In the data rows, 128 means zero.
Here are some points, one per row:
[104 148 124 119  89 152 103  61  52  59 144 108 143 177 117 141 112 146 121  94 159 113  81  90 121 126 113 158 143 149 171  81  93  55]
[ 83 133 192 134  75 126 145  41  94 105 197 139 146 171  83 171 172 164  59 156  66 114 119  37 141 154 109 155 206 171 140  82  85 111]
[171 220 125 100 190 135 106 147 117 164  57 133 179 125 179 121  95 196 136 124 193 113 129 139 174  66 134  66 116 111 124 120  94 130]
[201 188 165 102 179 165 138 156 140 179  98 175 143 103 178  90 109 153 180 100 154 161 145 129 183 109 138  78 153  95  87 142 131 111]
[159 101  47 103 149 132 188 114 141 125 103  99  88  68 135 110 151  82 110 132  82  74 137 178  79 154 201 145 173 103 120 173 118 218]
[ 72 121  51 189  92  61 162  89 105  74 121 134 111 114 151 198 159  72 136  81  91  80 159 120  99 129 124 166 147  70 188  91  82 138]
[ 51 127 169 114  76 168 142  53 103  80 202 127 136 187  76 146 154 145 113 141  78 163 114  65 107 143 121 162 184 207 149  57 107 143]
[168 179 119  98 148 128 122 180 145 163 114 181 179 135 172  81 112 173 167 163 181 135 128 144 162 116 134  91 148 147 114 118 149 128]
[167 117  90 145 160 129  66 173 177 154  61  96 155 167 113 143 108 135 155 140 148 180 127 161 123 114 107 105   7 106 151 164 180 113]
[ 76 117 102 177  56  78 133  52  73 103 136 119  92 121 183 225 185  49 114  85  91 107 175  99 111 139 103 148 134 127 186 127  94 141]
[121 119 147 145 139 133  77 191 175 127  96 140 136 163  56 184  40 102 147 201 143 175 107 183 144  93 106 100  52 119 134 115 199 115]
[130  94 162 113  97 135  91 121 101 106 196 108 133 178  78 127 127  80 118 182 145 158 109 118 120 179  68 132 128 188 147 120 153 135]
[185  93 118 112 145 193 128 131 183 177  63 126 169  97 127  91 126 131 177  35 155  76 161 209 150 106 150 108  60 103  77 159 158 128]
[106 111 166 109  96 107  71 139 113 104 156 163 125 140 112 158 110 139 121 229 183 180 110  85 156 116  80  95  89 241 116  85 156  23]
[212 203 160 153 174 153 129 199 158 214  85 190 160 107 181 106 155 238 146  84 159 130 130 148 158  94 110  83 115  92 115 221  90  86]
[129 163 125 143 196  78 123 154 129 113 106 162 133 148  97 126  69 202 125 174 133 170 112  84 113 111 136  42 115 124 148 117 134 129]
[122 102 145 114 141 141 119 126 108 181 205 212 118 108 176 173  90 117 139 147 157 186 161 144 180 115  51 117 118 234  84 149 143  94]
[ 71 125 125 144 143  80  94 146 154 109  79 122 178 166  69 175  48  94 161 159 167 141  97 156 181  90 114 103  62  93 134  55 174 120]
[ 90  86 154 139  66 104 140  74  28   9 181 117  99 129 135 129 170 151 122 118 120 133 135  75 101 151 154 125 149 188 135  59 118  39]
[206 185  95 177 179 113 115 186 140 183  53 144 173  87 150 115 116 225 119 103 142  80 134 112 163 106 112  65  86 120  99 174 114  67]
[ 70  92 190 106  64 138 150  23  40   3 167 105  75 133 113  97 192 111 105 102  96 122  99  71  68 149 158 140 167 170 136  28 116  76]
[ 78 161  93 134  28 144  92  90  69  94 190 118 125 201 123 198 122  98 117 142 126 121  84  62 114 131  96 178 183 147 183  83  73 128]
[ 57 193 184 109  87 186 155  60  75  98 199 122 143 189  82 156 143  96 136  99  75 135 106  37 111 136 124 153 183 179 140  54  96 121]
[115 125 190 169 122 114  81 151 160 177 219 215 142 158 173 189 125 186  48 195 168 114 135 152 181  99  26 122  92 201 137 180  76  69]
[133  89  68 163 133  41 146 201 163  85 145  79  98 141  86 126 171  97  98 255  83 137 126 139  85 222 137 138 152  86 157 153 151 181]
[ 92 139 101 210  88  36 151  91  89 117 102 110 132 104 124 206 138  60 133  98  74  98 164 102 141 136 106 128 125  95 165 118 129 157]
[ 98  82 153 138 141 156  68 136 156 139 185 196 122 157 115 196 100 186 106 191 162 174 130 107 148  79  29  70  73 216 148 139 126  76]
[137 129 203 138 110 203 110 100 103 132 142 185 139 139 151 125 123 234 151  50 153 186 125  95 130  98 115 127  58 155 102 115  97  45]
[131  34 181 148  53 130 190  52  53  98 167 179  57 101 169  60 195 117 125  39  80 118 180 118 109 191 147 170 193 185  92 125 143  56]
[150 164  21 170 178  34 171 208 189  82 113  85 114  98 133 178 175 104  74 243  51 126 142 116  59 176 170 153 116  56 175 183 107 196]
[134 202 112 177 202 111  76 196 177 132  84 151 160 140 101 130 105 255 125 186 188 122 100  71 135  90 114  62  79  92 134 177  77  78]
[147 134 112 118 129 164 122 156 158 184  76 127 158 113 116  99  84  77 186  87 175 109 148 198 154 104 150 119  80  96  83 133 186 122]
[152 117  20 144 186  81 161 140 179 130  89  28  93  87  76 133 169 109 100 152 106  91 113 137  63 159 193 140 144  61 152 192  66 152]
[135 124 117 141 139 112 110 153 175 125  88 122 156 147  86 150  81 167 121 156 158 143 121 130 147 110 100  93  22 104 126 136 151 112]
[ 49  66 153 135  53  84 114 119  73  33 182 114  77 132  97  97 147  85  42 206 105 124 115  73 102 183 136 150 137 176 155  48 142  64]
[149 154 129 102 144 106 130 128 116 114 117  87  88 128 159 135 153  90 135 184 101 139 136  98  81 162 183 127 157  75 159 130 111 175]
[ 63 111 167 109  90 119 117  68 108  79 216 133 109 171  85 181 103  90  94 212  69 186  87  42 119 136 111 152 189 236 155  49 138 110]
[162 142 130 118 160 154 118 125 164 201 113 185 151 113 133 140  87  43 204  86 135 157 156 209 160 117 142 119  99 133  96 132 222 144]
[106 136 188 129  60 129 118  88 101 190 194 147 102 102  83 133 174 107  92 160  83 120 131  50 157 151  86 118 126 194 114  81 152 100]
[108  54 182 129  80 131 172  41  63  39 152 146  87  86 140  82 178 132 110  37 112  92 135 134  99 129 142 143 171 152 101 114  86  33]
[181 122  15 105 131 123 127 140 113 114 101  52 116 123 144 105 168 128 128 121 119  69 106 149  67 161 162 171 168  89 132 196 104 165]
[135 112  49 119 123  98 156 157 119 103 141  73  81  82 181 107 178 111 140 129 109  63 142 145  63 142 186 142 151  79 129 162  80 159]
[141  96  98  96 168  64 139 120 131  85 131  89 110 113 135 129 159  50  95 203  66 138 123 153  70 171 161 145 192 149 142 142 153 210]
[106 121 117 149  97 130 180 134 181  44  94  51 105 153  53 134 131 127  96 202  94  69  93 114  81 128 189 134 142  86 127 105  92 153]
[ 66 136  96 184  59  62 135  70  97 100 147 107 118 131 143 215 134  67  85 122  90  65 122  66 115 136 111 158 163  88 184  96  96 162]
[ 79 110 156  71 155 165 118  92 137  53 192 113 125 219  44 159  73 123 143 182 105 184  72 104 113 112 112 149 125 189 156  75 114 137]
[ 64  31 187 169  47  98 122 103  55  64 191 196  84 142 143  71 152 109  77  96 113  82 149 103 128 172 103 169 149 185 107  95 131  42]
[141 124 172  87 127 224 170  48 120 147 156 109 147 152 124  98 168 165 148  61 122  84 106 194 152 129 129 198 210 149  82 139  83 147]
[128 113 148  60 151 217 152  51 103 153 152 104 138 104 116 103 141 123 159  16 130 138 119 148 128 117 111 144 156 175  80 132 123 111]
[ 80 113 191 131 123 119  32  99  85  62 174 187 153 220  72 163  79 231 130 169 167 229 100  31 124  99  66  85  50 242 123  79 153  31]
[ 87  28 163 175  48 128 116  78  79  74 160 139 109 166 120  69 183 166  82  59 100  87 137  61 100 153 110 152 165 144 149 105  98  74]
[128 120 121 174 180 127  93 174 210 137  85 136 148 145  60 146  61 131 158 131 160 172 122 146 165 115  86  95  18  90 140 140 181 104]
[166 192 106 134 167 100 125 182 143 136  77 111 157 126 134 129  82 195 125 152 181 109 110 109 154 125 131  71 110  98 117 137 159 142]
[213 105 132 128 130 192 140 149 184 247  77 159 151 103 172  84  97  87 224   0 183  88 160 234 178  98 117 142  77  44  94 181 182 149]
[171 102  48 109 123 125 144 124 146 130 112  79 109  63 161 122 187  96  75 145 104  78 119 130  68 142 177 144 148  96 128 172 112 144]
[151 184 106 116 172 137 144 145 150 199  91 176 154  70 190 125  98 153 140  93 149 132 137 127 140 114 141  85 138 123 108 142 135 114]
[ 48 138 156  72 111 162 112 127 126  73 170 158 134 203  91 160  82 227 143 185 189 165 107  56 134  57 119  80  74 180 116  54 104  49]
[110 130  44  93 167  94 154 169 138  93 114  15  71 118 134 165 165 132 111 178 101 107 105 132  49 158 171 159 155  81 139 161  91 170]
[145 212  89 165 160 112 117 203 175 142  94 138 174 167 106 159  65 238  76 232 193  98  85  78 135  58 148  75  75  83 123 139  94  93]
[105 108 146 111 151 181 127 157 202 158 100 101 153 135  97 130  81 181 158 102 179 109  99 150 156  53 116  93  51 108  99  99 144 116]
[ 86 112 132  88 180 155 137 100 138 149 205 178 138 131 166 163 110 140 137 149 140 164 153 123 167  77  84 115 161 255 129 142 113 143]
[195 119 189 121 156 168 146 102 126 214 109 139 161 104 140 105 118 143 187  38 160 129 142 237 190 109 139  90 102 132  60 146 182 125]
[138 125 132 200 173 134 130 139 206 144  78 137 158 123  84 105  81 149 177  88 120 153 114 165 167  99 114  95  79  67 111 126 164 139]
[145  89  38 111 112  72 116 168 182 139 130  88 124  95 125 128 169  87  99 233 122  87 125 127  89 193 158 162 114  75 132 173 148 168]
[ 82 140 158 134  68 125  81 104  49  92 203 141 131 180 103 142 146  95  72 181 159 148  92  87 119 156  86 141 152 206 139 101 110  65]
[203 119 105 128 163 141  99 171 151 190  72 137 176 129 138 110  97 112 185  77 166 167 148 182 160 101 129 119  68 104 105 153 198 143]
[159 119  99 148 136 138  91 155 156 161  66 142 180 128 124 147  96 157 126  99 181 100 106 158 163  58  89 102  13 124 108 140 150  83]
[164 109  71 132 177  75 173 166 160 130 104 120  96  85 172 105 161 109 150 158  85 108 131 168 109 156 181 134 196  64 126 197 116 182]
[162 142  97 142 176 137 117 204 179 159  93 133 160 151 126  77  81 122 167  93 178 131 114 193 154  93 122 115  98  79 131 146 162 121]
[183 122 108 109 124 180  90 159 178 193  44 102 170 124  99 136  79  88 179 106 193 118 115 178 158  77 122 105  47 105 123 118 227 153]
[185 137 165 126 132 174 115 108 115 188  67 139 160 109 170  83 141 149 192   0 151 134 135 167 165 108 112 109  73 109 120 136 153 102]
[ 92 126 163  87  98 159 161  82  68 138 199 140 120 117 160  95 151  78 167  68  91 157 143  82 119 159 126 190 195 186 123  77 152 141]
[ 87  51 162 160  46  90 123  88  78   0 194 153  64 149  96  96 159 117  81 160  91 119 123  77  84 181 118 140 129 166 141  98 118  78]
[183 182 120 145 206 107 126 187 163 170  97 166 164 105 140  91  88 180 124 142 165 130 126 104 160 106 107  41 130 121 136 145 117 135]
[160 124  74 104 156  73 178 158 166 158 133  94 103  74 141  97 149  84  81 157  69  90 133 149  89 173 198 147 156  90 158 149 135 202]
[101 124 109 172  70  17 127  93  58 122 194 194  93  91 229 188 170   0 106 132  44 127 217 111 137 181 110 173 173 146 189 159 165 165]
[ 69 143 118 136 164  89 111 155 170  80  98 109 156 175  24 196  53 131 142 219 144 186 135 120 140  97 123  75  22 117 134  78 163 134]
[ 93 240 122 181 166  57  73 218 174 110  85 163 163 174  85 195  42 180  61 255 161 153  96  70 155  75 126  23  77 143 152  81 116 113]
[218  96 133 109 174 185 138 120 164 206  53 106 169  73 128  79 118 138 162   4 177 150 146 189 161 112 150 111  62 129 104 179 204 104]
[154 198 115 168 170  71 101 212 151 128  89 178 127 130 125 105  98 226 142 202 140 171 131  81 122 140  89  83 123 108 128 175 112 109]
These points spread out most along one direction. Take the direction at right angles to it along which they spread out most. Go by this last direction. How many in every 100 of the points above lie lower along it than each point below? Round to a whole number. More than half of the points above lie lower than the first one.
[157 121 109  96 184 118 183 131 153 157 104 103  86  46 166  85 192  69 126 101  49 146 157 184  84 204 163 177 186 119 122 186 125 202] 0
[ 97 137  49 166 119  51 106 180 151  35 102  41 112 168  62 160 137 117  61 253 112 114 107  82  65 146 147 108 105  73 182 126 113 130] 25
[ 84 129 176 121  82 185 179  39  72  79 141 161 119 129 115 111 145 189 154  61 118 110 130  84 127 113 138 134 177 164  98  68  71  82] 66
[ 83 132 147 152 165 133  91 120 176 115 208 172 151 183  69 197  70 204  85 212 165 132 114 113 145  69  75 100 132 180 114  95  93  93] 95
[185 132  82  96 153 123 194 115 103 125  99  60  80  59 143 115 185  88 142  97  76  93 170 148  55 176 197 138 175  88 103 177 134 183] 0
[ 87 206 129 151 170  88 104 224 155  88  97 185 151 199  93 159  49 204 153 238 163 164 129  81 171  87 110  77 110  76 147 113 120 115] 91
[108 126  32 121 137  84 155 165 158  93 116  53  91 114 119 146 112 120 127 185 129  96 103  85  54 137 190 153 147  73 131 117 124 153] 15
[123 143  52 109 145  88 203 156 190 114 106  68  81 112 113 128 140 125 141 157  73 106 115 140  76 152 207 157 166  33 151 145 114 210] 3
[ 94 137 179  62  85 150 125  46  40 107 197 108 117 164  99 162 175 135 154 113 115 171 118  66 109 163 122 151 154 199 148  84  98  99] 71
[108 123 180 110  97 172 121  88 134 112 205 140 158 183  76 108 135 124 133 153 119 137  88 148 118 145 109 182 202 181 102 122  80 114] 63
[129 105  55 133 135 129 184 130 131  82 108  63  79 113 127  95 184 107 138 113  81 106 135 156  73 167 198 153 143  37 129 176  93 191] 1
[142 171 165 130 191  85 112 165 188 166  88 157 134 138  87 102 102 218  99 194 144 175 117  50 146 122 121  51 111 120 141 151 122 111] 80
[153 124 153 139 156 128 108 164 190 148  78 143 151 129  75 130  77 117 127 146 144 166 139 172 146 101 105 103  39 129 131 114 210 154] 64
